In the rows, zero is written as 128.
These are runs of 7 systems, one row a step. Runs of the same system follow the same rule from any start.
Q, trace 1:
[[127  88  66 133 153 146 110 104 104 160 184 147  99 130 162 140 168 114
  145 123 138 116 157 124 154 192]
 [167 148 197 112 148 136 132 145 165 120 101 130  70 118 144  81 123 115
  182 135 108 120 102 146 139 117]
 [107 137  87 119  97 109 164 135 145  94 130  99 119  97  86 153  98 180
  124 121 115 164 134  77 119  84]
 [ 99  81  83 139 135 164 133 107 117 132 130 144 172 127 136 144 147  92
  147  60 147  99 109 164 108 134]
 [110 114 179  95 155 120  99 127 127 130 130 196  90 159 136 109 109 144
  152 137 151 121 139 110 146 173]
 [169 142 110 104 127 111 162 131 148 119 116  81  85 119 123  86 133 117
  110 122  99 106 163  73 143 119]
 [129 141 134  81 110 127 114 106 121 128 100 103 173  80 108 146 113 117
  145  79 129 141  99 137 103  77]
 [ 52 100 112 149 139 107  84  99 105 123 119 170 123 146 126 150 141 139
   96  98 123 136 128 115  98 143]
 [139 134 152 124 141 137 143 126 146 132 111 156 148 179 158  82 121  85
  104 137 120  78 160 123 129 166]]
X, trace 2 (9 x 26):
[[146 142 171  42 130 148 107  90 140 131 123 138 137 124 142 119  94 115
  212 103 121 146  98 142 121 131]
 [ 77 111  90 179 132 114 156 138 158  98 109 153  78  81 101 138 118 171
  115 114 103 150 129  95 101 108]
 [112 112 110 118 143 174 154 121 137 109 152 131 198 167 152 112 158  65
  146 104 122  99 129 142 138 148]
 [125 121 144  87 153 114 101 126 127 157 132 196  90  79 130 125 104 150
  142 137 149 130 157  88 148 174]
 [134 136 110 117 137 119 139 108 147  99 112  75  84 115 128  94 163  97
  131  91  72 126 125  93 125 100]
 [100 135 127  93 112 149 143 112 148 118 109 161 196 100 116 147  76 128
  153  92 131 136 114 132  94 114]
 [ 66 104 100 167 159 121 109 129 121 122 139 172 119 111 132 132 173 116
   89 122 117 127 149 101 131 154]
 [158 150 153  80 142 137 120  98 142 142 118 133 133 151 163  82 127  77
  135 127 102 101 151 115 135 164]
 [129 161 139  96 126 104 125 131 150 121 107 133 109  42 107 128 106 147
  127 132 103 161 136  82 129  99]]
J, trace 3 (9 x 26):
[[ 88  91 126 137 147 157 112 108 124 143 112 194 162 113 144 139 123 101
  150  77 149 105 105 167 101 148]
 [ 99 123 140 131 158 109 115 139 135 116 147 174  83 150 137 106 147 137
  103 162 121 127 172  75 157 175]
 [178 157 121  82 128 140 165 123 164 125 121  89 123  86 135  89 126  96
  152 119  89 117 143  95 142 114]
 [ 85 131 134  99 126 120  97 114 124 112 118 142 143  65  99 164 119 147
  155  93 122 178  94 121 107  88]
 [ 65  96  79 185 138 133 125 100 127 117 120 157 126 157 146 134 149 114
   97  96 104 114 134 128  89 149]
 [137 135 157 101 154 142 140 142 147 142 129 187 154 125 148  89 117  93
  124 149 137  89 166 108 154 177]
 [146 162 134  72 138 108 108 123 135 117 154  92  90  80 126 116 156 127
  148 148  92 168 143  71 167 116]
 [110 140 111 140 115 139 132  93 154 109  87 112 131  86 128 136 114 120
  157  75  80 149  85 149  74  83]
 [ 44 107 112 164 137 135 119 132 128 113 131 202 179 135 123 156 122 136
   97 124 139 132 136 127 106 145]]
X, trace 4, 9 rows:
[[ 78  78  72 152 149 165 102  83 116 141 156 170 119 116 158 163 150 120
  184  76 126 142  99 167 102 162]
 [106 101 176 133 166 135 145 143 163 106 101 201  85 169 135  73 116 119
  143 116 130  83 136 114 130 169]
 [150 134  98  62 129 127 180 143 152 108 155 108 126  95 107 105 123 127
  139 126 119 120 180  40 172 133]
 [124 105  90  84 135 144 111  87 115 141 125 115 138  47 121 143 144 101
  174  46 122 137 102 130 114 109]
 [ 42  97 139 139 144 121 111  99 135  97  88 187 125 151 121 125 118 129
  124  68 113 123 108 116  76 132]
 [110 123 110 122 141 129 162 131 149 121 123 165 166 140 138  88 127  90
   72 128 117  79 192  75 136 168]
 [151 153 142  45 151 114  92 112 119 155 136 126 145  51 134 110 152  84
  122 119 115 131 158  76 163 141]
 [100 159 124 108 124 103  87  67 138 120  83 109 105  78 133 131 121 122
  127  82  62 165 103 107  75  98]
 [ 63 150 127 168 125 142 144 120 164  96  91 167 202 127 138 125 110  99
   88 121  87 132 125 137  76 113]]
E, trace 5, 9 rows:
[[150 161  82 137  94 149 170 126 155 102 136  60 148  91 124 143 125 129
  154 129  88 163 109 136 116  74]
 [ 81  97 121 169 139 158 115 141 125 127 141 184 150 107 128 171 129 145
  172 113 158 146  83 188 112 124]
 [112  95 122 164 157 138 146 151 138 105 158 157  65 196 140 106 154 141
  142 148 136 109 145 119 155 169]
 [200 140 130  75 122 146 181 147 159 135 136 109 107 106 125  99  95 129
  175 137 136 108 148 106 163 133]
 [127 119 109 101 122 117 109 125 113 123 136  96  95  55  92 163 142 159
  170  90 135 168  93 119 134  79]
 [ 79  73 107 170 129 134 134 107 126 109  92 147  97 165 119 137 122 140
  142  54 132 105  93 155  77 117]
 [112  83 141 102 147 123 152 153 124 129 125 191 132 163 106 106 107 131
  109 110 181  70 168  89 154 169]
 [180 131 111  46 134 104 112  99 106 151 145  80  98 110 130 103 147 104
  126 105 125 112 169  66 167 145]
 [136 154 150  91 115  97  84  83 121 144  63 102 113  69 117 130 105 122
  130  71 101 142  95 131  84  77]]
A, trace 6, 9 rows:
[[152 135 124  57 141 137 158 137 142 118 136 106 170  89 115  87 153  71
  124 100 118  98 164  69 166 124]
 [111 133 113  68 128 107  66  66 107 156 127 136 104  71 131 158 116 142
  152  93 113 170 124  98 110 135]
 [ 70 115 122 175 155 118 113 104 141 111  83 156 112 120 140 105 160  90
   87  85  82 109 123 120  87 129]
 [112 151 137  91 129 133 132 116 144 135 121 180 204 126 142 112  96  99
   92 141 123 109 176  94 127 166]
 [151 150 121 102 153 108  83 118 112 165 156 126 105  64 150 121 171 103
  105 154 111 140 164  93 165 157]
 [110 177 154 115 135 126  92  88 153 106 107 106 123 104 156 114 148  98
  142 122  48 171 102 125 100 105]
 [ 65 150 101 176 123 137 125 122 150 115 123 172 179  90 139 155 118 129
   94 146  96 159 132 130  92 124]
 [122 132 108 144 156 166 129 132 137 138 179 157 165 134 174 120 169  82
  133 167 118 121 156 136 160 182]
 [155 173 155 102 139 136 119 126 164 130 153 141  83  97 161 113 119 138
  177 191  89 169 138 112 151 154]]
Y, trace 7:
[[138 123  94 147 126 145 181 158 150  85 170  87 106 172 126 114 158 133
  145 150 114 129 142 111 161 120]
 [164 106 115  99 116 155 162 144 134 133 145 126 115 101 110 146  94 160
  206 110 169 130 106 148 141 116]
 [ 83  65 102 150 142 121 133 146 109 100 144 137  81 154  94 143 158 156
  140  87 159 122 115 111 139 119]
 [151  91 113 108 124 147 175 119 139 122 115 131 113 187 129 100  96 122
  158  84 149  73 140 125 122 152]
 [148  98 146  70 145 101 120 149 100 141 129 134  95 114  91 115 133 137
  126 100 181  96 151  83 172 132]
 [140 110 119  88 128 102 104  86 102 124 108  73  79 158 121 112 148 115
  131  61 116 112 119 105 119 112]
 [132 110 155 104 122 100 105 109 106 155  60 145 129 125 108 119  93 122
   97  65 159  82 122 135  95 112]
 [114 129 141 105 136  87  80 104  85 142 110 122 149 171 128 114 151  95
   51 111 136  96 164  96 131 141]
 [183 169 164  96 127 105  76  89 108 178  96 100 122 133 166 101 124  87
   99 133 109 107 139 144 119 137]]
C, trace 8 (9 x 26):
[[117 131 205 105 142 109  61 140  91 133 112 138 146 137 115 131 150 114
  122 120 160 129  87 164 140  99]
 [121 151 115 169 111  92 114 106 125 130 110 112  95 191 146 123 114 151
   68 164 100 131 156 115 102 140]
 [172 161 150 132 121 135 135 151 127 153 104 108 190 100 134 116 127  87
   96 143 139 100 127 164 135 100]
 [116 156 138 131 123 110  66 117  98 131 162 108 124 149 141 162 154 147
  118 171 122 180 120 141 140 123]
 [149 148 124 199 124 134 134 126 146 146  95 120 104 127 161 115 123 119
  111 149 101 115 114 182  95 120]
 [121 159 156 138 116 140 136 170 140 107 149 133 180 135 120 149 122 142
  134 182 142 158 116 153 148 102]
 [155 127  80 171 121 141 128 125 120 149 168 102  94 140 163 151 146 140
  140 164 126 142 133 161 137 147]
 [154 137 167 148 133 150 141 158 151 120 122 129 108 120 134 120 125 134
  180 145 134 132  87 180 134 103]
 [119 119 102 156 110 128 156 155 133 103 158 114 101 155 110 157 118 184
  144 157 142 154 124 127 139 111]]
J, trace 9, 9 rows:
[[ 82 131 110 166 100  75 142 125 145  71 100  87  37 160  83 139 108 208
  104 124  87 175 120  74  91  73]
 [131  90  69 145 105 164 195 130 130 137 100 135 238 123 113 135  97  85
   96  62 167  56 142 160 100 117]
 [108  96 164  72 166 101  41 127  64 165 172 183 114 152 132 139 163 130
  120 134 190 120 154 103 181 187]
 [195 155 139 129 132  94 135 105 151 132  81  64  14 141 152  60 137 111
  111 125  68 102 144  98 117 119]
 [118 171 167  85  92 113 142 144 145 103  74 117 210  77  76 147  70 143
  113 108 134 150 104 121 101  46]
 [ 65  97  50 160 124 116  72  76  65 147 157 117 166 156 142 183 174 116
   73  96 131 139 138 136 103 144]
 [161 133 187 149 163 139 103 120 135 171  93 176 118 168 189  68 132  68
  110 146 128  63 143 172 125 186]
 [156 210 181  83 119  89 114 160 147 107 144  96 112 113 119 113 122 155
  106 218  99 177 156  65 175 103]
 [148 160  69 140  90 149 134  88 130 121 127  39 166  88 141 158 144 105
  151  96  76 165  85 171  90  65]]
C, trace 10:
[[128  82 150 169 138 131  61  95  78 175  91 147 113 173 156 141 139 105
  129  72 170  88  77 230  89 137]
 [120 159 214 141 130  92 124 174 142 106 111 172 115 214 123  97  94 159
   80 208 146 116 158 109 146 143]
 [215 172  85 120  98 111 155 138 116 156 145  28 141 115 134 118 147 104
   76 165 117 112 172 114 162 105]
 [144 147 165 109 114 117  51 102  89 154 112  92 132 102 130 166 137 129
  157 106 135 165  59 194 109  75]
 [ 74 122 138 232 119 107 110 139 124 114  98 160 101 196 132 148 115 171
   76 158 129 134 115 166  83 124]
 [178 157 136 150 113 156 177 168 141 142 141 123 199 174 153 107 112  98
  102 189 150  83 160 164 155 142]
 [190 164 142  96 126 117  83 141 102 158 182  80  96  97 143 148 156 143
  156 192 140 170 125 137 184 125]
 [138 138 127 199 117 120 118 124 137 114  95  76  49 125 134 135 141 152
  149 119  93 153  67 185  90  70]
 [ 98 118 131 177  95 150 172 168 139 102 116 158 189 171 104 166  71 172
  133 141 170 129 104 179 100  98]]
A, trace 11, 9 rows:
[[115  85 138 160 144 128 144 177 114 108 126 134 114 152  97 121 159 132
  120 107 176  93 114 144 152 105]
 [163 121 125  88 105 122 139 113 113 134 131 104 121 192 126 126  89 146
  142 118 156 107 140 123 133 137]
 [154 110 142 130 129 104 120 150 108 144  99 113  83 100  98 125 128 146
  121 102 166 105 114 135 134  95]
 [112 115 136 111 115 109 115 113 102 107 111  95 141 187 108 131 131 124
  109  88 141 115 115 128 115  98]
 [145 113 126 141 119 112 118 124 101 165  94 142 133 137 127 135  99 132
   93 109 169  89 136 153 109 134]
 [141 128 171 112 139 100  96 147  94 134 120 113 125 165 118 110 155 111
   89 131 157  98 136 125 158 119]
 [164 162 140 114 104  99 100 109 106 149  99  83 126 143 135 130 110 129
   99 133 125 127 128 138 114 105]
 [117 140 151 157 125 113  94 141 102 131 104 116 155 123 120 141 150 115
   86 123 142 127 106 163 119  89]
 [126 143 137 150 118 124 102 120 104 139 134 120 161 193 151 139 132 120
   96 156 138 121 131 166 123 136]]
Y, trace 12 (9 x 26):
[[161 116  82  68 117 114 139 118  98 161 143 107 168 111 112 131 117 115
   90 105 166  92 183  78 155 145]
 [138 115 161  88 157 118  55  94  91 151 130 110  90 132 146 118 178  90
  156  86 133 120 101 144 142 135]
 [120 144 167 134 116  80 106 108 134 126  52 132  82 147 119 107  88 149
   88 110 110 120 125 115  79 106]
 [132 145 115 120 115 110 127 122 107 141 103 103 203 125 120 125 135  88
   49 112 133  96 156 114 123 109]
 [136 151 151  98 136 122  54  90  94 168 143 132 152 140 170 139 143  99
  123 147 127 139 129 155 132 156]
 [135 171 166 173 133  98  91 129 136 138  93 122  80 119 152 114 135 131
   91 169  90 144 120 143 114 113]
 [128 180 134 148  98 124 139 140 142 111 112  94 192 123 127 142 115 124
   91 161 105 151 123 144 113  80]
 [115 143 102 159 120 146 102 123 113 149 163 141 177 121 157 174 135 130
  123 166 135 157 126 169 127 140]
 [124 144 145 189 143 149 124 153 150 116 151 146 106 149 166 127 148 130
  146 189 112 147 115 172 139 140]]
Q, trace 13, 9 rows:
[[181 118 116 150 127 116 122 109 115 179  92 115  72 134 152 109 113 122
  111 110 139  81 138 153 110 144]
 [120 142 190 111 129 100 116 172 120 100 106 114 141 126  84 122 138 134
  103 130 153 130 111 118 149  73]
 [129 116  74 141 104 112 115  93  92 145 130  90 135 176 136 154 125 136
   92 110 137 118 143 133 108 131]
 [138 126 177 143 148 122  98 150 110 156 101 156 143 123 135 114 140  99
   98 129 159  92 120 165 138 129]
 [138 153 143 119 117  94 105 133 112 117 141  91 105 179 125 129 137 149
   95 170 122 145 147 103 150 119]
 [167 146 108 163 112 127 131 129 120 158 106  90 145 108 142 132 131 108
   96 130 126 110 125 167 114 102]
 [ 99 138 161 143 129 116  88 149 107 118 142 137 149 146 121 157 146 141
  115 157 148 157 106 155 139 107]
 [143 129  99 184 124 128 133 129 122 141 139 117 106 176 158 129 137 133
  104 161 128 114 147 152 127 150]
 [168 147 163 135 129 139 137 173 134 136 136 119 141 114 128 122 133 123
  137 169 151 124 118 160 160 109]]
E, trace 14:
[[112 118 115 102 161 120 140 103 166  91 107 113  34  91 124  78 161 110
  160  70  62 130 133  55 125 125]
 [ 83 121 121  62 120 138 163  96 167  98  89 173 165  70  95 128  64 135
  165  50 114 135 126  76  86 116]
 [ 46  78  78 107 169 120 100  92 116 122 139 182 127  78 119 134 169 103
  111  61 113 126 154  57 122 163]
 [112 131 146  61 159 133 115  65 159 121  96 164 119 135 160  66 121  67
  145  76  74  99 152  78 103 176]
 [ 94 170 136  59 139  96 111 104 159 121  97 162 142  35 113 112 102 121
   99 120  77 155 168  30 118 129]
 [ 60 149  87 111 138 135 104  64 142 103 118 122 183  80 147 130 162  68
  107  75  45 158 128  92  86 118]
 [ 52 151 148 124 158 143  95  87 160 124 110 226 180 105 170 117 110  90
  118 129  79 143 140 117  87 176]
 [ 86 176 126 122 159 128 127 121 172  97 153 161 148 102 162  96 163  87
   94 181  49 157 180  54 148 167]
 [129 199 117  97 129 167 138  91 189 117 143 127 181  58 179 118 122  82
  166 158  35 180 134 115 116 137]]

Name the system that made each run.
trace 15:
[[117 106 131 102 132 122 122 159 100 110 146 106 155 113  87 142 168 121
  125  98 166 125 118 116 160  90]
 [135 106 104 126 121 122 102  80 103 154 120 124  91 171 151 137 111 139
  139  97 136 114 123 149 101 151]]
 => E
trace 16, 2 rows:
[[143 146 194 101 154 131  92 124 129 148 122 165 130 142 159 100 127  99
  142 149 131 114 129 145 143 159]
 [135 170 126 137 128  96 126 140 144 114 127  97  87 101 123 116 142 143
   92 169  88 156 151  80 141 107]]
 => C
trace 17 (2 x 26):
[[136 125 108 105 118 119 121 144 104 127 142  91 147  83  97 155 145 135
  127 108 153 143 119 120 146  84]
 [104 101 120 145 130 128  94  91 104 131 118 133 105 179 146 141 132 129
  142  91 132 123 104 164  97 136]]
 => C
trace 18, 2 rows:
[[119 127 182 125 150 117  88 141 128 130 113 165  79 108 127 126 131 146
  157 135 140 141  98 145 133 123]
 [114 136  97 156 112 120 163 133 151  91 125  99 109 159 120 122 125 144
  109 136  97 137 141  99 118 110]]
 => J
trace 19:
[[149 151 141 162 146  79 122 195 120 144 112 114  91  31  96 114 170 130
   41 168 136 119 161  84 173  93]
 [120 166 120  89  96 146 109  75 125  93 141  47 191 180 145 152 140  99
  164 106  81 176  86 158  99  82]]
 => Y
trace 20:
[[172 107 121 187  99 129 227 188 154 113  73 103 137 172  91  96  87 135
   85 115 166  47 138 155 116  86]
 [144  94 129  59 116 115  98 155  56 151 174 112 176 140  82 176 136 151
  134 114 232 120 129 127 186 117]]
 => Q
trace 21:
[[139 136 142 104 138 118  86  85 120 127 172 119  47 244 183 111 140 144
  162 171 104 148 147 115 148 194]
 [213 151 152 154 120 111 169 176 154 147  70  88  61  53 106  95 105 142
  123 133 135  99 116 141 132  72]]
 => Y
trace 22 (2 x 26):
[[ 67  82 151  78 154 104  78 149  69  94 144 110 143 111  62 154 202 119
  125  59 171 139  95  95 164  77]
 [123  94  75 124 101 111 117  44 100 163  85 135 117 197 149 128  76 128
   96  60 131  80 156 126  58 173]]
 => X
trace 23, 2 rows:
[[168 162  77 166  90 142 158 143 136 126 175  67 125 134 143 165 124 161
  144 192 114 170 129 157 141 106]
 [128 111 110 199 139 163 131 167 126 136 155 141 128  87 138 167 152 141
  171 145 153 148  77 210 137 107]]
 => Q
trace 24:
[[101 118 148  51 144  85  71  89 111 117 125 131  62 131 111 120 134 148
  143  91 116 153 136  54 135 138]
 [124 128  99 119 117 109 148  86 148 130  53 119 122  88 118  99  99 104
   90  54  88  94 144  92  72 107]]
 => E
trace 25:
[[155 150 169  95  97 139 170 107 177 101  67 118 119 155 123 100  49 141
  183  93 106 121  92 147  76  94]
 [ 71 108  82 156 115 103 126 159  99 129 142 148 165  78  80 187 129 168
   72 132 167 147 148  99 131 104]]
 => J
trace 26 (2 x 26):
[[106  93 163  84 134 133 115 137 120 121 121 174 112 112  92 152  93 169
  198  85 180 140  86 141 124 112]
 [101  68  88 139 143 110 150 125 123 107 123 135  59 170 105 111 141 147
  118  76 140  94 151  81 125 146]]
 => Q
trace 27 (2 x 26):
[[109 133  93 225 123 113 114 113 146 137 130 144  12 145 162 153 110 203
  132 181  92 173 124 148  90 151]
 [142 138 141 176 119 168 220 207 174  80 118 114 193 129 107 108 128 104
  126 149 135  98 113 162 142  74]]
 => Y
trace 28 (2 x 26):
[[ 63 117 120 162 154 125 102 132 136 128 112 193 128  38 119 149 140 133
  120 110 119 150 117 122 107 122]
 [ 93 126  99 125 145 146 135  99 143 107 156 147 156 179 166 106 156  84
  117 128  90 118 164  96 131 177]]
 => A
trace 29, 2 rows:
[[101  79 123 135 170 111 113 150 104 124 151 161  78 148 117 110 181 121
  102 118 155  96 159  87 173 167]
 [183 156 140  63 113 121 145  88 154 139  96  97 107 129 143  86  85 110
  146 106  94 106 147  98 111 133]]
 => A
trace 30:
[[ 72 110 114 111 143 142 151 109 154  94 131 174 157 160 132 108 126 104
  131  98 109 112 156  85 118 163]
 [134 125 115  84 157 131 135 121 141 149 129 166 135  62 137  97 132  92
  122 113 121 101 172  75 152 167]]
 => X
trace 31, 2 rows:
[[138  94 174 133 130 138 145 153 123 115 104 146 106 198 115 111 105 139
  160 103 177  84 100 171 126 120]
 [151 104 106 112 118  94 143 147 100 134 139 107  94 170  97 127 118 162
   92 132 174  97 171  84 159 137]]
 => Y
